[[112 108 124 141 120 127]
 [128 142 138 130 134 106]
 [104 118 129 145 149 125]] | 142

[[143 104 102 131 141]
 [143 137 120 114 113]
 [141 131 116 156 126]] | 137

[[142 112 127 131 119 110 119]
 [104 151 120 118 111 147 135]
 [138 110 104 143 120 150 109]] | 151

[[135 145 107 114 132]
 [134 144 108 128 128]
 [124 135 128 112 138]] | 144

[[137 123 105 114]
 [152 134 124 140]
 [143 138 118 130]] | 134

[[ 98 109 136 113 135 119 123]
 [110 121 141 135 145 122 130]
 [140 138 132 122 149 140 117]] | 121

[[123 153 132 148]
 [120 124 140 135]
 [140 133 117 119]] | 124

[[117 102 109 128]
 [119 116 136 132]
 [138 142 147 127]] | 116

[[121 141 135 140 123]
 [112 127 127 122 124]
 [132 103 151 123 121]] | 127

[[129 151 120 123 155 102 148]
 [147 129 127 146 125 143 120]
 [126 135 143 134 142 115 144]] | 129
---
Input: 136	146	118	131	105	115
Output: 131

Input: 143	103	108	112	135	145	104
Output: 112

Input: 127	123	150	114	99	153
Output: 114

Input: 125	151	142	140	154
Output: 140

Input: 100	121	108	144
Output: 144

Input: 124	117	153	99
Output: 99

Input: 153	114	132	114
Output: 114

Input: 140	154	148	132	152	140
Output: 132

Input:
125	105	132	128
137	139	121	125
139	129	119	130
Output: 128

Input: 144	113	157	155
Output: 155
---
[[134 130 129 133 126 124 116 124 118 129 126 111 125]
 [132 132 133 145 139 114 112 134 126 125 131 115 121]
 [132 128 126 123 117 135 125 120 118 133 125 117 129]
 [137 130 130 138 130 131 119 133 129 135 134 124 130]
 [137 135 140 113 123 135 151 121 132 136 131 136 128]
 [132 128 128 130 124 125 119 124 119 129 126 114 125]
 [132 129 128 126 121 129 122 121 117 130 124 114 126]
 [114 127 125 130 137 131 131 138 139 121 129 143 130]
 [128 121 120 114 116 136 140 120 126 131 124 136 135]
 [131 136 140 119 127 137 141 128 133 134 132 135 126]
 [125 122 121 115 119 135 141 122 129 128 125 139 134]
 [131 124 122 118 114 136 132 118 119 132 123 123 133]] ==> 129

[[129 128 126 144 119 141 148 130 122 126 113 135 151]
 [114 111 116 134 104 139 138 107 148 111 103 127 130]
 [148 144 111 114 145 106 112 151 142 150 149 143 107]
 [144 149 111 151 140 110 148 145 146 147 142 150 144]
 [112 111 116 115 118 124 114 103 156 104 103 127 115]] ==> 126

[[131 117 149 132 113 132]
 [129 116 146 133 118 129]
 [141 140 111 130 151 112]
 [149 122 147 152 110 126]
 [129 121 139 129 124 138]
 [121 136 117 100 144 126]] ==> 149

[[128 127 128 124 122 120 141 133 120 123 124 130 117 141 129]
 [128 127 127 121 136 141 121 125 125 128 129 133 136 128 129]
 [128 127 128 130 136 118 141 120 118 129 126 125 136 117 124]
 [129 131 130 127 112 133 128 124 111 140 132 133 126 130 126]
 [129 129 128 132 137 118 129 131 148 134 128 130 122 138 129]
 [128 128 129 153 110 122 118 120 134 128 127 129 132 122 123]
 [127 128 128 133 124 128 149 119 122 130 131 129 132 117 127]] ==> 128

[[141 113 126 127 119 118 150 128]
 [141 111 121 128 119 113 134 129]
 [123 125 121 136 113 141 148 122]
 [143 115 145 128 112 119 135 113]
 [117 111 121 128 119 113 137 129]
 [123 120 133 129 116 125 140 119]] ==> 126

[[116 128 128 128 133 133 114 139 128 134 126 126 125]
 [112 128 128 128 135 133 110 141 130 139 125 125 124]
 [137 128 128 128 121 128 139 124 126 119 130 130 130]
 [132 128 128 128 115 126 133 146 125 103 130 129 129]
 [123 128 128 128 126 127 123 145 126 117 128 128 127]] ==> 128

[[132 152 154 128 130 115 115 145 121 140 118 108]
 [120 122 151 123 119 130 137 142 103 109 114 136]
 [136 126 135 139 104 122 128 108 128 133 142 109]
 [154 131 142 127 128 148 116 145 140 154 112 117]
 [130 137 108 139 118 110 137 127 130 143 138 140]
 [127 110 108 107 134 125 113 149 141 148 116 141]
 [103 141 120 132 113 113 124 106 114 126 122 132]
 [123 125 139 127 108 147 145 133 138 137 139 126]
 [153 115 120 143 145 126 122 110 133 135 136 122]
 [146 132 123 121 150 143 144 139 112 125 152 126]
 [118 154 118 127 103 149 140 117 106 143 114 150]] ==> 154
---
[118 134 124 153 122 111 129] ans = 118, 129

[[149 118 120 143]
 [134 121 124 100]] ans = 149, 100

[129 150 132 117 124] ans = 129, 124

[[141 106 119 143]
 [146 104 126 144]
 [143 101 125 144]] ans = 141, 144

[107 150 109 148 129 136] ans = 107, 136

[157 123 125 124 120 128 128] ans = 157, 128

[149 118 136 133 128 151] ans = 149, 151

[156 133 118 114 139] ans = 156, 139
---
[[152 127 126 139 117 111 124]
 [129 129 128 126 129 127 128]
 [129 128 128 126 128 128 130]] Answer: 127

[[119 121 131 132 115 133]
 [116 116 131 132 106 137]] Answer: 106

[[137 124 102 132 131]
 [117 125 113 126 127]] Answer: 126

[[121 139 134 147 121 155 150]
 [143 106 120 108 102 133 105]] Answer: 133

[[130 137 146 138 142 135 147]
 [130 138 145 132 143 134 151]] Answer: 134

[[136 135 147 126 157 133 131]
 [125 126 103 123 109 125 129]
 [130 129 149 134 144 129 126]] Answer: 125

[[117 134 123 157 141]
 [146 133 131 121 156]
 [106 128 147 122 145]] Answer: 121

[[100 149 130 111 138 129]
 [141 131 105 137 149 121]
 [124 118 110 104 125 122]] Answer: 149

[[156 122 102 124 129 135]
 [112 127 133 131 132 124]
 [125 142 141 134 129 131]] Answer: 132

[[123 124 124 126 127 136 129]
 [151 134 133 125 143 137 117]] Answer: 137
---
Input: [124 158 138 115 137 132]
Output: 132
Input: [103 132 101 154 142 125 135]
Output: 135
Input: [111 153 125 124 128 120 127]
Output: 127
Input: [155 101 152 131 119 123 117]
Output: 117
Input: [128 144 148 158 130 142]
Output: 142
Input: [128 132 119 150]
Output: 150
Input: [132 131 137 154]
Output: 154
---
[[114 118 127 141]
 [139  99 134 115]
 [136 121 110 141]] ==> 99

[155 127 115 134] ==> 115

[128 107 130 124 130 137] ==> 107

[105 131 127 122] ==> 105

[127 133 106 119 154 143] ==> 106

[[136 101 110 148 137 137 106]
 [108 149 121 114 107 132 111]
 [151 102 140 146 149 122 154]] ==> 101
---
[[105 123 130 138]
 [120 126 129 131]
 [101 122 131 140]] | 140, 138

[133 138 131 104 113 123 145] | 145, 138

[127 112 132 106 139 127] | 139, 132

[142 126 113 156 152] | 156, 152

[126 111 156 100 108 143 148] | 156, 148

[[136 113 146 116]
 [139 115 151 112]] | 151, 146

[125 108 107 123 106 108 137] | 137, 125

[135 142 117 150] | 150, 142

[158 101 141 125] | 158, 141
